128 stands for zero in the data rows.
Some points, one per row:
[129 175  32  51 109 246 255  80]
[109 122 149 148 140 110 105 118]
[154 107 136 137 143 139 106 133]
[152 145  88  98 110 161 150 128]
[128 148 100 126 113 128 147 120]
[140 162 129 123 122 155 134 135]
[103 114 106 152 116 139 141 136]
[131 118 127 114 122 161 157 127]
[148 112 127 103 149 132 155 133]
[125 118 179 163 128  78  61 153]
[138 143 118 124 135 123 146 143]
[130 120 115  81 140 131 221  99]
[127 129 133 132 114 127 124 111]
[136 112 146 129 146 100 114 137]
[110 118 103 118 113 147 160 135]
[115 161 123 105 130 137 161  90]
[117 133 102  78 144 142 204  98]
[117 100 138 109 161 143 168 140]
[106 145 101  95 100 161 163  91]
[120 120 163 140 155  84 120 120]
[115 145 153 167 140  63  72 145]
[122 116 123 144 116 123 124 130]
[113 119 156 145 135  96 104 138]
[118 105  92 115  98 126 129 126]
[137 116 179 159 148  52  46 154]
[126 158 120  88 111 144 125 138]
[127 137 177 172 134  92  52 141]
[137 142 160 125 151 135 141 118]
[120 112  99 117  98 124 118 128]
[115 135 153 135 134  93  96 128]
[106 121 130 140 124 146 116 134]
[121 161 131 127 115 148 146 121]
[126 153 130 128 130 176 110 101]
[130 126 130 145  92 109 131 114]
[113 119 152 159 127 107 108 140]
[116 119 145 129 133 105 111 150]
[114 106 149 140 144 105  84 159]
[145 123 125 152 126 137 103 127]
[136 127 108 107 154 158 150 134]
[139 121 124  91 130 121 114 159]
[145 110 119 100 151 140 167 129]
[144 112 139 129 148 117 134 135]
[131 104 182 139 158 104 111 129]
[115 150 154 170 135 132  63 138]
[128 133 113 106 127 154 175 107]
[132  92 131 138 104  98 135 114]
[144 121 141 144 128 115 122 123]
[113 150 104  86 145 166 187 115]
[142 135 120 131 123 158 114 116]
Then 12 other points, each followed by its number:
[122 138 139 142 122 135  66 138] 0
[141  76 160 164 152 115 111 163] 1
[145 153 147 142 173 107 109 140] 2
[127 144 132 140  91 123 101 114] 3
[108 145 113 111  99 142 130 101] 4
[144 134 136 119 148 144 134 131] 5
[121 162 148 146 141  91  85 141] 6
[118 191  79  75 112 179 186 101] 7
[125 143 122 111 129 122 136 120] 8
[129 156 149 100 148 143 117 117] 9
[128 134 151 119 119 115  89 130] 10
[133 139 124 126 140 144 106 141] 11
Which three of these numbered points are nearest to each point below, ignoring the direction in which the first points spread most? Their numbers follow each, nearest first.
[111 155 161 168 110  73  46 143] > 7 4 3
[125 149 126 128  91 131 113 113] > 3 4 10
[116 165 136 134 111 172  83 134] > 0 11 7
[125 139 120 117 150 169 122 133] > 11 5 0
[122 162 126 137 122  92  88 117] > 7 6 8
[125 165 125 119 143 139 128 129] > 6 7 11
[103 172  55  73  92 195 204  80] > 4 3 7
[115 163 109 131 111 130 108 148] > 7 6 0
[146 129 126  99 145 182 189 108] > 5 1 2
[105 149  90  78  99 166 194  94] > 4 8 10
[119 158 123 132 105 176  99 135] > 0 11 3
[136 182  59  89 104 232 174  98] > 0 11 3
[120 143 119 103 132 124 151 112] > 8 6 10
[120 157 121 133 147 112 127 126] > 6 8 2
[118 169  89 103 114 132 143  98] > 7 6 4
[146 163 131 124 172 128 144 124] > 2 5 6
[127 164  84  94 107 190 145 122] > 0 11 10
[126 148  88  83 133 153 178 108] > 8 6 10
[131 129  98 133 130 161 132 145] > 11 0 5
[141 122 140 110 154 132 141 133] > 5 8 2
[118 168 102 120 118 114 124 103] > 7 6 8
[106 153 113 117 127 129 111 132] > 7 6 8
[114 168 111 143 101 112 108 120] > 7 3 4
[135 157 111 143 105 156  88 131] > 0 3 11
[133 143 139 130 159 108 136 129] > 2 8 5
[146 123 123 162 101  93  75 142] > 3 4 8
[108 146 154 154 144  95  75 151] > 6 8 7
[129 132 123 108 115 142 118 116] > 10 8 4
[110 100 155 146 111  87  69 126] > 4 10 8
[124 186  97  59 133 192 181 100] > 9 7 6
[151 102 182 176 151  76  54 154] > 5 11 8
[118 113 144 134 145  73 106 135] > 8 5 10
[123 136 125 129 125 111 118 128] > 8 10 6
[ 97 103 164 185 119  60  51 141] > 4 8 3
[142 126 147 120 140 143 140 121] > 5 8 10
[117 165 142 103 137 142 108 111] > 9 7 10
[131 148 119 105 160 133 166 118] > 2 5 8
[132 128 111 166  87 125 104 135] > 3 4 0
[133  81 124 120 137 139 155 125] > 1 5 8
[117 142 140 112 142 160 146 110] > 9 5 8
[122 152 136 167 110 131  51 170] > 0 11 7
[107 150 102  97 126 172 161  85] > 4 8 10
[133 148  89 122  90 158 128 109] > 3 4 0
[125 144 121 132 137 134 109 128] > 11 8 0
[111 147 159 140 153 118 111 123] > 9 8 6
[144 114 142 188  96  55  38 169] > 3 4 8
[101 150 107 131  96 121 114 119] > 4 3 7
[142  66 190 187 151  79  69 176] > 1 5 11
[144  87 150 145 171 107 126 171] > 1 5 2
[110 151  98 112  96 145 143 107] > 4 3 7
[147 174 145 138 125  97 102 142] > 6 7 8
[139  70 158 141 141 114 152 124] > 1 5 8
[132 134 145 169 114 108  42 142] > 0 3 11
[119 130 168 131 158 119 106 120] > 9 5 8
[117 122 189 182 128  73   0 171] > 0 11 10
[132 145  94 128  82 147 103 114] > 3 4 0
[133 144 128 114 158 122 143 125] > 2 5 8
[115  66 186 180 159  60  88 151] > 1 5 8
[148 123 101  67 150 178 198 123] > 5 1 11
[123 138 168 155 149 103  69 133] > 9 5 11
[137 145  95 152  84 143 106 134] > 3 0 4
[140 149 118  97 114 159 144 105] > 10 8 3
[160 110 147 131 151 123 121 138] > 5 1 11
[139 133 101  92 148 184 179 116] > 5 11 2
[121 119 116  93 114 158 127 115] > 10 0 4
[151 174 119 111 140 159 164 135] > 2 5 6
[131 156  98 138  99 124 110 134] > 3 7 4
[127 117 149 140 141 109  65 148] > 11 10 0
[120 132 128 118 133 119 149 115] > 8 5 10
[151 157  64  42 153 238 255  96] > 5 2 11
[127  96 133 150 134 124 132 152] > 1 5 11
[125 163 116 114 154 135 144 126] > 6 2 8
[133 120 138 118 131 145 147 139] > 5 11 8
[101 150 121 142  99 113  93 122] > 4 3 7
[111 161  83  98  99 170 165 103] > 4 3 7
[132 154  95 135  94 129 111 139] > 3 0 4
[150  81 162 155 147 104 111 138] > 1 5 8
[116 158 138 114 124 130 113 137] > 7 6 10
[123 134 127 118 133 123 151 100] > 8 10 5
[139 122 129 145 130 137 101 137] > 11 5 0
[140 145  76  80 137 175 177 133] > 11 5 8
[108 179 131 134  88 104 117 104] > 7 3 4
[121  89 142 159 127 113 108 155] > 1 5 11
[122 116 104  89 102 163 133 115] > 10 0 4
[117 158 110 154 112 112 106 142] > 7 6 3
[122  89 132 121 168 136 180 112] > 1 5 8
[130 124 159 136 129 127  89 119] > 10 5 11
[109 107 159 129 145  69 125 119] > 8 10 5
[123 143 103 133  99 130 136 128] > 3 4 8
[133  71 164 156 139  91  91 140] > 1 5 8
[130 129 127 117 112 126 114 121] > 10 8 4
[112 123 153 151 132  61 106 147] > 8 6 10
[120  79 167 149 167  85 128 134] > 1 5 8
[117 142 152 133 126 103  74 139] > 10 8 7
[146 125 141 116 110 147 131 101] > 10 3 5
[133 130 138 141 113 128  80 133] > 0 10 3
[134 127 156 160 153 110 100 134] > 5 2 8
[135 115 149 143 144 118 116 132] > 5 8 11
[118 116 159 163 125  65  98 159] > 8 6 10
[120  87 148 147 112  97  73 125] > 4 10 3
[147 115 115 113 110 119 109 136] > 10 8 11
[136 132 128 129 120 114 144 117] > 8 10 5
[129 114 176 175 138  49  67 162] > 8 5 6
[147 119  84  64 172 197 255 139] > 1 5 2
[127 149 168 154 135 104  75 139] > 6 7 8
[119 122 121 137 121 105 119 142] > 8 10 11
[132 135 130 128 122 108 136 140] > 8 6 10
[118 154 138 161 116  85  90 134] > 6 7 8
[120 139 133 138 126 107 111 119] > 8 4 6
[126 126 134 117 146 137 103 139] > 11 5 10
[126 160  83  98 121 196 195 111] > 11 5 0
[119 114 141 153 135  90  65 171] > 11 8 10
[120 122 121 145  93 131 137 122] > 3 4 8
[120 123 111 124 118 110 132 138] > 8 10 4
[116 103 146 171 152  91 120 179] > 1 5 8
[116 149 150 168 130 121  64 140] > 0 11 7
[139 120 120 103 114 174 145 107] > 10 5 0
[104 110 160 158 122 103  78 137] > 4 8 10
[111 123 122 132 114 113 158 133] > 8 4 10
[120 136 119  99 128 142 161 113] > 8 10 5
[151 124 121 151 105 102  95 142] > 3 8 10
[132 110 134 159 123  80  95 140] > 8 10 3
[134 162 116 135 133 161 146 129] > 11 6 5
[112 129 120 126  99 110 153  93] > 4 8 3
